In the data rows, 128 means zero.
Here are some points:
[140 137 140 126 139 138 138 118 114 119 121 125]
[132 100 131 110 130 124 131 148 146 138 112 146]
[177 117 116 141 127 095 110 075 114 109 097 114]
[130 129 136 144 124 142 119 130 096 121 119 116]
[145 132 119 124 130 105 129 124 130 115 141 131]
[189 118 109 189 151 143 155 092 046 000 068 090]
[129 141 132 125 111 168 143 141 155 134 164 154]
[118 139 127 114 137 151 122 119 116 125 125 118]
[109 121 120 118 131 133 138 134 137 135 141 129]
[119 109 131 142 132 126 136 091 071 085 105 092]
[143 141 133 112 142 146 132 171 174 174 159 158]
[102 121 129 109 113 134 141 138 133 146 154 143]
[107 129 139 164 116 100 120 140 134 133 151 112]
[146 163 126 142 129 120 158 168 139 135 130 144]
[122 141 110 122 103 098 094 043 073 092 093 081]
[107 153 156 155 112 134 124 114 078 075 089 108]
[111 111 106 121 106 138 136 147 166 171 129 175]
[136 153 108 065 083 138 137 169 180 158 141 153]
[165 180 118 170 142 087 079 060 156 128 067 080]
[134 116 096 134 124 157 114 145 113 119 114 125]
Here are 10 more points, each followed by its number:
[111 162 135 099 121 120 104 117 139 135 123 134] 0
[125 116 153 128 129 127 126 111 110 109 122 112] 1
[112 078 125 135 123 092 139 121 176 143 107 126] 2
[099 121 111 135 154 128 100 154 157 136 137 105] 3
[174 160 065 107 155 148 118 099 140 083 089 095] 4
[133 126 133 108 119 125 133 116 128 148 143 134] 5
[113 086 091 133 130 133 112 161 243 176 185 142] 6
[137 145 145 150 142 127 132 105 078 100 094 121] 7
[129 169 069 119 134 155 108 136 133 141 121 178] 8
[142 137 150 127 121 127 140 124 119 137 150 109] 9
Which three of these numbered points are nearest to each point below by angle, seen from the average point of the first points? Their numbers follow each, nearest first.
[117 130 134 134 136 123 122 138 128 129 130 119] > 3 6 9
[099 120 139 132 132 136 107 143 141 127 143 113] > 3 6 0
[116 130 133 112 129 126 133 134 129 145 141 123] > 5 9 6
[126 132 106 093 137 104 129 162 200 151 151 168] > 6 5 3
[130 153 133 145 129 128 105 146 132 124 114 110] > 3 0 6
[100 126 135 136 104 115 124 167 175 156 141 150] > 6 3 2
[123 122 129 132 143 128 135 139 115 135 127 116] > 3 9 1
[213 143 140 099 161 121 119 088 129 104 071 114] > 4 7 1
[128 103 122 132 138 114 124 128 136 108 128 126] > 2 3 6
[133 158 130 120 111 106 097 134 139 144 141 133] > 0 5 6
[125 138 128 148 147 135 128 105 073 095 099 110] > 7 1 4
[148 136 124 150 123 143 116 088 059 086 087 089] > 7 1 4
[146 166 128 074 115 100 146 137 154 095 142 162] > 0 5 8
[114 142 113 112 126 129 098 150 126 134 086 100] > 3 0 4
[114 120 126 118 134 115 144 141 121 152 144 143] > 5 6 2
Now 10 new points, numbered from 0 again:
[168 152 146 145 147 137 133 115 080 096 090 102] 0
[238 116 111 209 169 156 138 011 015 049 005 078] 1
[123 124 128 116 155 112 135 133 103 121 140 121] 2
[110 116 134 106 127 127 140 142 150 154 118 137] 3
[147 115 106 149 133 109 120 146 140 121 135 122] 4
[122 128 134 132 131 136 124 141 140 122 154 148] 5
[168 122 154 156 149 107 113 116 100 070 117 120] 6
[148 135 198 119 121 169 144 134 179 119 045 132] 7
[131 125 130 146 148 126 126 133 135 140 147 149] 8
[156 117 120 128 106 123 128 136 124 144 153 094] 9
Which three of these numbered points are nearest to each point below by angle, seen from the average point of the first points? Their numbers follow each, nearest first.
[116 128 140 124 133 161 143 137 121 115 142 122] > 5 2 3
[134 097 114 143 153 170 145 099 108 063 081 110] > 1 0 6
[144 117 119 123 122 107 122 147 113 123 143 127] > 4 9 2
[154 151 138 131 128 152 120 131 083 113 112 094] > 0 1 6
[100 084 075 057 080 116 142 150 205 226 144 181] > 3 5 8
[101 140 143 155 061 114 145 201 162 149 162 169] > 5 3 8
[130 133 141 144 133 133 125 130 123 134 117 144] > 8 5 7
[127 115 164 104 129 130 134 125 094 116 124 118] > 2 0 6
[122 142 132 122 143 144 146 130 108 119 132 135] > 2 5 8
[104 172 136 125 077 100 146 145 110 157 153 118] > 9 3 5
[154 166 089 146 139 118 139 116 155 090 154 151] > 4 5 8
[084 139 154 124 142 139 124 111 181 119 106 139] > 7 3 5
[118 129 129 131 124 128 129 119 127 124 139 143] > 5 8 3
[122 118 131 138 146 142 138 095 116 112 105 113] > 1 0 6
[163 146 166 167 139 114 120 125 057 094 052 118] > 0 1 6
